In the rows, 128 means zero.
Where one turn sends some rows of the set: a few examples, then the rows asked:
bosa: [137 116 125 143 112  96  77 123 134 161 138 116  89 165 120 142 138]
zovum: [134 142 110 141 100 126 113 121 147 154 144 139 118 132 131 120 138]
Lut: [137 136 127 120 118  99  69 120 150 152 125 102 107 139  98 157 139]
Faz: [132 129 127 111 111 116 111 125 132 165 147 150 112 115  85 138 143]
fakam: [145 130  92 129 106 105 115 100 125 184 133 132 115 143 101 118 139]
nokab: [158 136 130 108 120 134  99 110 121 149 149 144 118 121  97 131 140]
gito: [131 135 121 141 108 101  94 132 135 163 113 106  79 151 117 144 136]
lel: [146 140 108  91  97 138 108  99 121 160 128 119 122 127 107 146 134]
Sugo: [152 137 110 126 103 140 117 109 120 157 142 140  99 136 140 130 136]
doki: [155 137 114 131  95 137 112 111 112 156 120 124  84 150 129 158 139]
nidor: [127 129 134 115 113  89  77 116 124 141 122 106 100 134 111 145 154]
Dosam: [155 145 136 118 119 127  88 104 116 123 130 135 115 134 115 141 150]
Vatin: [158 133 106 121 110 136 111 113 121 179 133 137 110 156  98 121 122]
zet: [129 137 109 129  99 107  93 117 152 159 142 100 116 161 115 154 170]
Dutod: [128 142 125 132 125  92 105 129 137 159 132 123  98 147  94 136 177]
pokud: [156 126 127 131 114 134  97 121 118 162 133 148  97 172  98 142 128]
gozu: [132 124 117 126 104  94  98 119 129 170 139 106 106 165  90 144 175]
pibad: [143 125 111 114  77 126 105 108 129 163 150 110 125 119 104 150 147]
Vakar: [124 145 124 135 111 111 104 136 156 153 141 118  97 144 114 157 172]
fafa: [151 147 111 101 117 125  91  94 126 153 110 122 120 148  93 157 134]

doki -> fafa
gito -> Lut
Where do these go?
Sugo -> lel
zet -> gozu
fakam -> Faz

Where one turn sends some rows of the set: a few examples, then the rows asked:
bafa: [130 123 137 115 134 118 135 157 134 125 111 121 164]
zal: [140 149 145 116 118 118 142 131 108 132 121 131 164]
dapu: [146 117 142 106 150 117 123 140  98 126 120 131 112]
salak: [130 132 136  98 102 116 129 139  91 136 131 137 165]
zub: [126 102 129 100 132 118 123 143 122 126 141 131 101]
dimig: [131 114 124  99 105 125 120 132 110 137 125 135  97]
Fad: [139  99 138 111 135 131 111 150 132 133 124 130 154]
dus: [134 114 142 106 127 114 143 146 139 122 140 139 103]
tul: [135 155 137 114 118 123 133 136 104 130 125 137 163]
liv: [133 126 136 113 138 124 124 160 129 128 123 121 165]
pel: [126 128 136 101  97 110 141 137  97 131 116 141 163]
kazu: [137 125 146 101 102 110 140 132  97 138 127 130 166]
Lebe: [128  97 135 103 130 111 134 138 128 125 132 128 101]
lono: [125 139 127  96 106 133 109 126 103 133 114 140 115]
gulu: [110 124 136 113 122 106 147 153  95 111 123 150 132]
Fava: [133 118 137 103 128 120 134 150 135 123 147 141 103]
dev: [147 128 149 100 115 127 117 113 107 143 127 119 120]
zipa: [128 156 132 107 105 128 127 125 137 122 124 144 138]
Takit: [140 113 141 109 145 110 135 139 103 121 103 136 111]
rur: [126 126 143 111 134 115 131 151  89 122 154 137 135]
gupem: [123 128 129 112 132 123 126 164 129 123 112 129 163]
lofi: [138 148 143 110 107 120 139 117 143 124 120 135 141]
Vomu: [118 102 126 101 127 114 130 144 125 122 128 137  99]
pamo: [134 120 131 105 145 118 122 146  97 120 110 142 109]
ligal: [134 108 131 102 103 118 131 126 116 137 116 131  98]
bano: [132  95 137 114 128 123 124 148 138 127 104 135 153]
neden: [126 110 130 106 106 121 121 121 119 133 143 130 167]
puso: [126 118 133 104 124 117 139 151 137 119 137 146 102]
Vum: [141 153 142 107 112 129 124 121 136 129 138 133 142]
Sof: [141 109 134 101 108 122 123 126 113 141 130 126  99]
vud: [114 115 120 105 100 122 121 127 119 127 131 142 165]
guber: [124 104 127 109 128 132 109 157 130 126 112 143 151]
pima: [121 106 130 109 101 115 134 119 125 129 125 134 166]
Vimu: [131 152 138 115 114 118 143 134 108 127 112 139 161]
bip: [132 125 142 103 103 118 135 113 115 132  95 131 116]
pazos: [131 113 157 117 129 100 157 139 102 120 134 129 136]

Lebe -> Vomu
gupem -> liv
guber -> Fad
Where do these go?
pamo -> dapu
gulu -> rur
zipa -> Vum
puso -> Fava
bip -> lono
neden -> pima
salak -> kazu
ligal -> dimig
Vimu -> tul

Where one turn sends some rows of the set: a few examples, then the rows asked:
Kisa: [136 128 148 132 137 144 125 118 117 118 163 140 141 141 137 124 128 144]
daz: [124 133 117 129 149 134 129 130 134 155  89 123 108 138 120 128 124 139]
mol: [125 123 115 116 116 136 127 132 150 142 119 134 148 133 109 121 151 134]
pesem: [121 121 130 126 160 126 103 128 125 134 117 138 118 126 137 120 142 169]
Vureg: [145 117 123 111 120 123 131 121 142 137 139 160 114 137 111 130 111 138]
suni: [139 136 144 110 127 133 129 118 154 135  98 126 126 126 129 135 121 121]
Fopu: [142 131 119 141 130 110 122 121 100 112 128 108 130 129 136 110 128 152]
bada: [123 140 141 118 121 132 130 124 130 144 164 135 119 128 117 115 136 153]
Rifut: [135 111 138 104 149 128 114 139 125 129 137 163 123 134 129 135 135 152]
Lasi: [126 131 119 140 117 132 136 136 107 122 122  95 131 120 131 111 117 130]
zuk: [140 127 135 125 110 120 127 142 104 124 129 114 147 123 137 108 140 141]
migem: [128 118 131 139 138 122 116 119 121 133  94 134 121 139 147 156 127 122]
bodaf: [128 132 126 129 113 105 127 124 128 129 128 105 136 127 127  93 119 143]
busos: [166 124 129 137 111 124 118 117 117 135 127 151 120 127 133 139 120 137]
fuv: [111 115 111 115 125 144 138 141 143 139 128 141 125 135 105 137 119 119]
lusud: [117 149 129 143 155 124 107 131 107 131 160 131 128 141 122 126 122 141]
radot: [100 121 119 125 156 120 107 134 138 130 129 134 116 134 118 143 104 119]
lova: [104 144 115 143 127 120 112 129 136 133 111 139 119 121 124 122  94 130]
Fuzu: [142 126 128 134 155 154 110 130 129 124 121 107 138 126 127 144 122 113]
sovop: [145 144 121 117 148 114 114 121 132 128 100 135 129 140 119 143 152 138]
demit: [119 121 132 134 135 110 111 135 111 129 127  91 137 125 140 112 134 136]
voge: [139 120 120 124 170 140 113 130 118 113 134 139 120 139 120 150 118 132]
val: [138 141 132 126 131 126 128 134 126 135  91 161 135 143 133 122 117 140]
denol: [115 126 124 148 115 136 135 123 125 151 158 130 126 145 120 122 111 128]
fero: [ 95 134 125 137 134 136 122 121 127 123 157 114 131 133 122 140 136 124]

pesem -> lova
bodaf -> Fopu
Where do these go?
Kisa -> fero
radot -> Vureg
sovop -> daz

Where one turn sends some rows of the set: a few examples, then the rows asked:
rizo: [168 145 141 137 136 111 145 129 133 105 159 119 140 116 107 100 147 107
 127 113 147 156 126 119 129 150 129 149 132 105 131 128 100]
Ritu: [167 141 141 138 131 132 134 125 138  87 160 135 139  93 124 114 132 135
 122 117 151 155 110 120 137 140 127 151 136 115 127 126 114]
sunu: [141 153 146 145 104 119 138 158 124 119 141 122 126 138  81 128 111 117
 138 125 135 136 140 137 102 144 133 119 115 118 137 131 117]
Zumiz: [151 119 145 125 127 126 111 135 137 119 150 109 126 139 111 143 130 118
 114 142 125 139 121 143 135 119 113 151 121 135  94 128 141]
pim: [162 131 131 144 132 120 130 143 130  93 166 140 145 114 110 109 141 146
 132 115 131 134 111 107 116 137 113 136 132  96 129 121  93]
dutu: [148 142 141 154 108 116 153 128 133  98 132 110 140 132 117 113 130 140
 149 120 134 131 127 162 141 134 140 114 129 112 153 132 126]
bavor: [145 115 145 124 133 131 110 133 143 125 155 112 127 138 120 145 126 119
 117 142 124 136 125 148 137 126 111 149 118 131 103 127 142]
gog: [146 132 166 129 146 111 129 122 130 137 141 118 126 130 119 157 132 103
 135 134 143 137 132 125 155 121 110 118 131 139 112 120 114]
Mer: [163 135 137 135 123 110 138 146 120 110 148 132 133  99 100 140 137 119
 160 109 107 124 143 159 112 116 144 124 127 114 149 115 117]
sibuk: [143 135 145 132 125 128 148 146 141  76 147 128 128 113 100 140 114 146
 132 130 128 128 126 149 120 108 130 109 131 104 153 119 108]
lib: [134 145 152 129 111 124 153 120 115  91 131 135 127 113 128 118 140 118
 129 128 152 114 146 168 112 131 142 128 139 111 132 118 112]
rele: [152 125 144 146 127 141 109 117 111 115 137 115 131 133 121 150 147 128
 133 138 119 122 109 123 124 113 110 123 141 129  88 111 126]
zepok: [144 136 119 140 111 112 155 127 134 109 148 124 135  89 126 132 133 147
 152 139 148 136 128 158 107 138 135 131 131 120 122 101 112]
Reki: [150 139 131 156 121 135 122 137 131  99 155 144 147 124 107  99 132 119
 130 107 122 143 126 113 134 143 129 143 141 106 135 137 117]
meren: [146 139 155 128 122 142 144 142 127  85 141 118 122 112  97 129 118 156
 131 134 158 138 102 155 109 119 125 115 123 118 138 116 114]
Robis: [147 144 150 129 123 127 129 142 101 114 126 149 137 101 106 136 129 124
 161 101 122 135 126 167 122 114 137 115 126 128 141 123 116]
Fov: [147 134 148 127 145 122 133 116 136 122 157 129 111 158 103 127 151 122
 153 127 139 131 113 125 126 127 102 106 140 126 112  88 123]
pakav: [153 132 165 129 147 104 129 129 130 133 135 119 126 129 114 155 132 100
 133 128 139 139 127 126 154 114 113 125 135 139 103 120 119]
daki: [135 120 142 124 123 124 113 124 116 123 142 126 122 138  98 105 148 117
 125 139 105 128 112 146 128 130  98 111 144 121  95 106 129]
Ged: [154 139 126 138 119 115 147 158 131 115 145 132 139 110 131 146 116 156
 152 129 137 137 107 146  96 138 127 122 123 123 121 105 114]
vefa: [150 148 141 142 119 127 157 138 125 117 124  99 140 136 116 111 130 117
 150 120 138 150 112 162 120 148 147 122 133 125 139 122 129]
siguf: [162 126 171  96 135 104 126 123 131 127 160 134 109 127 115 127 137 136
 126 126 130 125 118 141 143 138 105 114 121 138 112 107 130]
ges: [152 154 134 135  98 115 149 143 136 108 149 110 127 110  93 136 129 115
 136 139 127 129 146 129  99 151 143 122 127 118 137 112 112]
bulo: [150 133 147 127 141 115 134 124 133 120 148 131 112 162 103 121 151 126
 149 122 137 129 109 121 132 124 108 106 143 130 104  91 125]
sezal: [153 133 146 144 128 132 121 122 108  93 152 146 148  96 115 110 146 118
 127 113 139 144 128 129 136 121 119 149 135 108 132 142  97]
solim: [162 125 169  97 138  95 130 128 129 124 152 132 110 130 108 125 134 137
 121 125 130 128 114 137 144 128 107 115 124 135 103 111 125]
baz: [161 139 140 129 144 114 134 142 122 105 156 148 139  93 121 103 147 114
 123 100 124 138 125 123 126 144 130 134 144 102 125 110  97]
delat: [141 139 157 127 127 120 146 150  94 113 131 126 126 106 125 124 137 111
 121 127 142 123 135 168  93 131 136 121 133 114 123 113 100]
vunad: [153 127 150 144 131 145 107 118 114 116 144 111 131 135 127 155 151 125
 134 136 119 114 114 126 124 118 108 120 134 123 100 110 124]
gobuz: [134 121 141 124 128 129 111 122 121 128 147 121 122 133 104 110 147 118
 125 139  98 131 115 149 130 138  98 105 140 120 105 102 129]

dutu -> sibuk
delat -> vefa
Where do these go?
rele -> daki
rizo -> Ritu
vunad -> gobuz

Where one turn sends some rows of the set: a few examples, then the rows asked:
noti: [149 113 148 141 129 126 129 101 127 102 124 137 129 137 118 126 129]
lene: [124 130 122 145 136 130 131 116 162 129 125 125 135 142 122 159 106]
vuza: [153 125 140 119 119 157 139 129 144 133 139 132 124 129 126 103 127]
koso: [105 131 117 133 132 121 111 127 105 121 133 136 105 131 130 130 141]
nepe: [124 140 137 139 146 153 127 124 152 143 122 125 125 140 151 143 109]
tek: [130 140 135 154 138 116 130 140 107 101 136 125 116 127 128 128 114]
Faku: [149 113 146 138 128 115 130 107 129 101 126 136 134 137 117 121 135]
fev: [119 146 116 122 130 136 114 134 132 140 156 131 116 116 111 145 135]
mufof: [114 148 108 130 128 144 110 134 118 134 149 138 110 133 133 127 139]
sil: [131 124 106 138 147 124 110 128 127 119 112 135 120 100 132 137 135]
sipal: [109 165 122 135 111 130 125 131 128 137 137 121 131 120 119 113 117]
Kolu: [158 113 154 124 135 144 133 113 142 124 131 130 124 115 114 131 126]
kap: [130 158 112 150 135 114 103 117 120 124 130 132 135 127 135 122 135]
sazos: [150 138 112 140 136 136 132 155 131 130 149 119 111 115 121 124 115]
Vedus: [126 126 137 126 138 107 135 103 131 143 125 116 133 146 147 133 154]
zin: [133 142 112 150 125 136 135 150 117 111 142 127 112 134 129 115 112]
samu: [130 130 117 141 130  98 158 121 124 123 114 119 133 109 133 122 115]
tozoz: [122 115 116 146 130 104 130 116 145 141 114 112 120 150 122 134 112]
takeb: [126 129 136 128 133 103 131 100 133 141 126 112 137 138 141 138 154]
Nuz: [110 128 125 126 134 113 115 127 118 127 140 128 111 113 108 148 137]
fofu: [147 136 135 143 149 115 127 145 122 120 142 117 115 108 119 137 117]
dagi: [106 140 142 123 123 140 148 111 134 135 129 125 134 152 152 130 140]
lozom: [135 108 111 121 135 119 141 112 152 141 127 121 132 134 129 149 151]
Buba: [101 139 141 125 116 134 146 109 129 131 125 120 132 146 151 127 141]
mun: [138 114 107 122 134 126 136 111 155 142 129 121 134 127 132 151 153]
peba: [113 123 112 119 117 157 151 120 151 132 127 129 130 135 142 140 139]
limov: [115 122 115 118 120 152 155 120 155 133 131 130 134 139 135 145 137]
todib: [156 123 139 123 117 156 136 120 141 139 138 126 120 132 120 104 123]
bubur: [110 131 116 123 122 139 133 142 135 132 119 125 116  94 115 129 118]
Nudo: [141 147 116 140 132 114 155 122 143 127 132 123 147 103 126 137 111]
dif: [133 138 112 142 135 123 153 126 118 127 113 127 127 116 160 107 119]
lirur: [148 123 133 139 112 138 132 108 126 117 132 133 124 154 124  99 127]
didat: [144 124 137 134 112 133 136 117 126 117 131 133 126 152 128  92 131]
rakur: [122 125 131 139 139 127 126 124 136 154 111 112 110 148 152 118 115]
pudu: [159 113 150 122 136 139 134 119 148 118 134 135 132 114 114 132 131]
miba: [144 155 111 140 138 140 150 128 139 132 131 132 141 110 153 123 115]

noti -> Kolu
miba -> dif
Where do these go?
Faku -> pudu
Nuz -> fev
tek -> fofu
dagi -> Vedus
mun -> peba
rakur -> tozoz
sipal -> kap

